One turning vector, and how many ticks it has turned
The counts run from 0 to 227.
[-14  22 -16   6  -4 -18   6   3  30 -12   6  23  32  -6   8 -23 -14   9
  -4 -18  14  12  -9 -32 -17  -7  38 -10   1 -14 -32  19 -26] : 11
[-10 -10 -16  -6   9  24  17 -27  15  23 -10   0   7  -7  11 -26 -35 -11
  19 -25   7 -23  -3   9  11  -6  26  17 -15 -57 -13 -11  28] : 198
[ -9   4  -8   4  24  33   4   9  23   4 -21 -24 -20  -5   9  19   4 -11
   4  24  38  19 -15  -7  18  29  20 -18  -5 -38   4 -16  31] : 195
[  7 -28   1  27 -17  22 -10  -6 -42   1  -2  -7 -30   4  -9  41  25  23
  25  14 -13 -26   5  21  -4  14   2  -2  -4  -1  15  24  23] : 84
[ -9 -16 -18  39  19  13  -5 -17 -17   9  11  -7  -6   7  26  15   8  -5
  54 -20 -11 -10  -5  11  14 -10   9  -1   0  33 -33  14  23] : 93
[ -9  36 -10 -14 -10 -31  -2  38   8 -18 -16  31   0 -14   4  11 -17 -16
 -30  13  10  38   8   5 -14   0  13  11  12   9  -8 -12 -38] : 136
[-25   1  -8  -3 -17  30 -29 -50 -10  18  18   1  17  -9  24 -15 -18  17
   1 -17  15 -22 -11 -22  -4   5  22  -5  -5  15   8 -20  11] : 178
[  4 -13 -30  23   1  28   0  -1   8 -16 -26   6   3  20  31  13 -21  14
   5  17  38  -7   6   6   6 -15   7 -30   6  -5 -31   2  18] : 99
[  2 -19 -27  23   9 -20  21  17  37   3 -62 -15   6   4   1  11  -5  14
  -6  18   7  -8   9   4 -11   8 -16 -21 -19 -24 -31  26  -5] : 110
[ 20   0   9 -24   0   4  13  23   6   7 -21   4  11  25  21  -4 -17  14
  -5  17  17 -40  10   3 -21 -10  -5  -4 -33   7 -44   8  43] : 119
[  7  16   0 -31 -11 -19   0  12   0   5   8   4  14  -5 -19  -9  19 -17
 -43   2  14  19  -6   1 -25  -2 -16 -24  19   1  28   9 -50] : 146
[-14 -20  19 -12 -12 -14  16   2  14   3 -20 -30   8  -3  -7 -10  -8   1
 -28  12  23  17   2 -12 -11   9 -31  -8 -15  27  32  31 -26] : 150
[ 16 -11   6  -4  29  29 -18 -38  -2  -7 -25 -18 -22  16  -3   3   2   2
  -3  27  24  27 -22  35  13  16 -25  -5 -25 -21  26  -6   0] : 69
[-12 -14 -17  15   6   5  24  23   7  14  11   8 -12 -27 -19   8  11  -6
  14 -16 -35 -19  10   0  18   4  23   7  15 -56   4  -6  17] : 202
[  9  14   6 -10   2  24 -24 -11  24  -9   7  11 -11   5 -16 -27  25   3
   2   5  12  -7 -22  -9   5  31  25 -52  32 -25  15  23  -1] : 186
[ 25 -10 -13  16  10   0  15 -18  10  15  23   9   9  14   3 -23 -16  20
  16 -17 -35 -34 -19 -27  -9  11   6 -10 -38 -37 -19   8  21] : 208
[ -5  -8  10  -8   1  15  26  21  24  29  17 -16  19   6 -16 -21 -24   5
  -1  12  14 -26  -6 -31  -1 -25 -15  28  -1  -3  -9  29  10] : 23
[-32  20 -35 -17 -24   7 -40 -41   0   4   6  17  -7 -17  10 -14 -24   6
   2 -21   7  -6  -9  -8  -1  33  40 -20   3   3  21 -20 -21] : 177
[ 14   7 -26   6  -7  -5 -26   3 -21  13  41  14  -3  -3 -16   3  -9 -17
 -12  -2 -34  34 -36 -15  12   9 -11  30  -4  10  25 -34 -22] : 47
[ 34   0 -29   6  18  16   8  34 -29   3  25  15  -1  26   9   4 -17 -15
  -9  31   2  16 -11  -4  10 -40 -16 -27   6   4  -9 -18  23] : 224
[ 16  22  22 -21  18 -11  -1  36  41  12   2 -19   1  20  -6   1 -11   3
 -25  43  13  12 -15 -24  15  23 -11  -2 -23  -7  -2  -6   6] : 29
[-10 -15  16  38 -15   9  22  18  10 -30  -1   1  20  22  -4  10  17  23
   5   1  11  -5   7 -39   6   3  23   0  12  13 -21  39  16] : 4
[ -8   1   7  16   1 -29   8  27 -11  -1  29   1  27   9  24  19 -11 -16
   4 -12 -17  26  -2 -16   2 -22 -10  43  -4  40 -23  -9  -8] : 133
[ -4  -8 -11  14 -19  -5 -14 -55 -12 -14 -20  12 -18 -10  -6 -10  -5  35
  12 -18 -29 -42  24  14   7  20   6  -6   2 -20   4  -6  -4] : 81
[ 29  -7   0  14  14   8 -20 -24 -20 -13  -2  -2 -18  41  17  12   6  21
  17  13  11 -14 -21   3 -19  16  12 -44 -34   7 -14  17  25] : 89
[ 15 -33 -28   2  16  11  22   6  13   4 -36  -4  17  23   6   1   2   6
   0  14  29 -15 -14  12 -10  -6 -14  -7 -41 -22 -44  25  -3] : 109
[ -7  -5 -19  20  -3   2  25  -1   8 -22 -22  14   0  -4   8 -32   6   6
  20 -22  12 -20  28  21   1 -35  10 -27  32 -27 -28  38  -7] : 101
[ 23   3   7   2  15 -10 -20 -26  11  -8  14 -15 -20 -18 -11  10  20 -12
  11  -1 -19  20  -8  24  17  -5 -12 -12  34 -36  40 -23 -22] : 66
[ 15  35  19 -28   6  11  27  19 -23  10  30   3  12  14  16  10 -15  -5
 -43   9   9   7  -6 -25  11   3  10  21 -18  -3   8 -51  30] : 38
[  3  23  15   1  12  -6  22  42 -22  -8  14   4  21   9  21  32   9 -18
 -12   2   9  37  -7 -13  -2 -21  -9  28  -2  55 -15   4  22] : 134
[  7   8   8  12  21   2 -16 -52  24 -23 -43 -29 -16   0   0 -16  16  23
  -8   0   1  15 -13  20  18  29 -19  -9 -11 -25  23  -2  -8] : 70
[-19 -12  31  -5 -13 -39   8  -9  23  -2 -12 -32   0 -28  -4  -6 -11  -1
  -5  -4  -1  12  10  -4  -2   2 -25   4  10   6  29  19 -48] : 151
[-32   0  15   6 -18  -2   1 -28  -2 -16  -8 -10   3 -16 -26 -14  24  18
   0 -31 -16  15   0 -10  18  43  19  25  -2  15  24  24 -18] : 171
[  9   0 -24  11  -7  -2 -32 -12 -21  -4   1  27 -26   6 -25   0  56  -4
  17  -8 -37 -16  -1  18   4  32  21 -33   8  -8  -9   0  -6] : 86
[ -2  19  51  -1  12 -20  41  27  10   5  -7 -15   2 -12  -3  -1   2   0
 -10   7   5   3  -1 -27  34   9  -5  41 -16  15  10   5  37] : 34
[-11  -9  14  31 -21  -6  24  38   2 -33   8  13   5   5 -25   4  29   3
   4 -15  -6   6  19 -18  14   5  36 -12  15  -6 -11  49 -11] : 5
[ -6  -2   0 -17 -16 -17  36  30  16 -16 -38   7  -3  -1   6 -14  -2  12
 -22  13   3 -38  36  -2   5 -11 -15 -14 -19   7 -35  20  21] : 120
[  4  -3 -38  12 -15   5  15   7   8   2 -26   6 -11   3 -16   0   8  15
 -22  14 -18 -14 -11 -16  13  46   8 -31 -17 -54  -5  -7  14] : 206
[ 17   9   0  -3  15  28 -17 -42 -30   8   4  -2   2  11  16  12   7  10
   9   1   1 -24  -4  23 -26   9  12  -6 -19 -23   4 -44  36] : 78
[ -9 -16 -12 -11 -21  -1  -4  24 -15  12  24  -2  13  -7 -12   9  -1 -24
 -12   8   5  14   1  -5 -14 -40 -32  45  26  23  21  -1 -33] : 143
[-14  26   2  -7  -6  34 -11  -6 -28  -3  -1   2  -9 -13   1   1  24   4
   6   0  30  14 -13 -17 -19  56  32 -10  -8  18  33   5  12] : 175
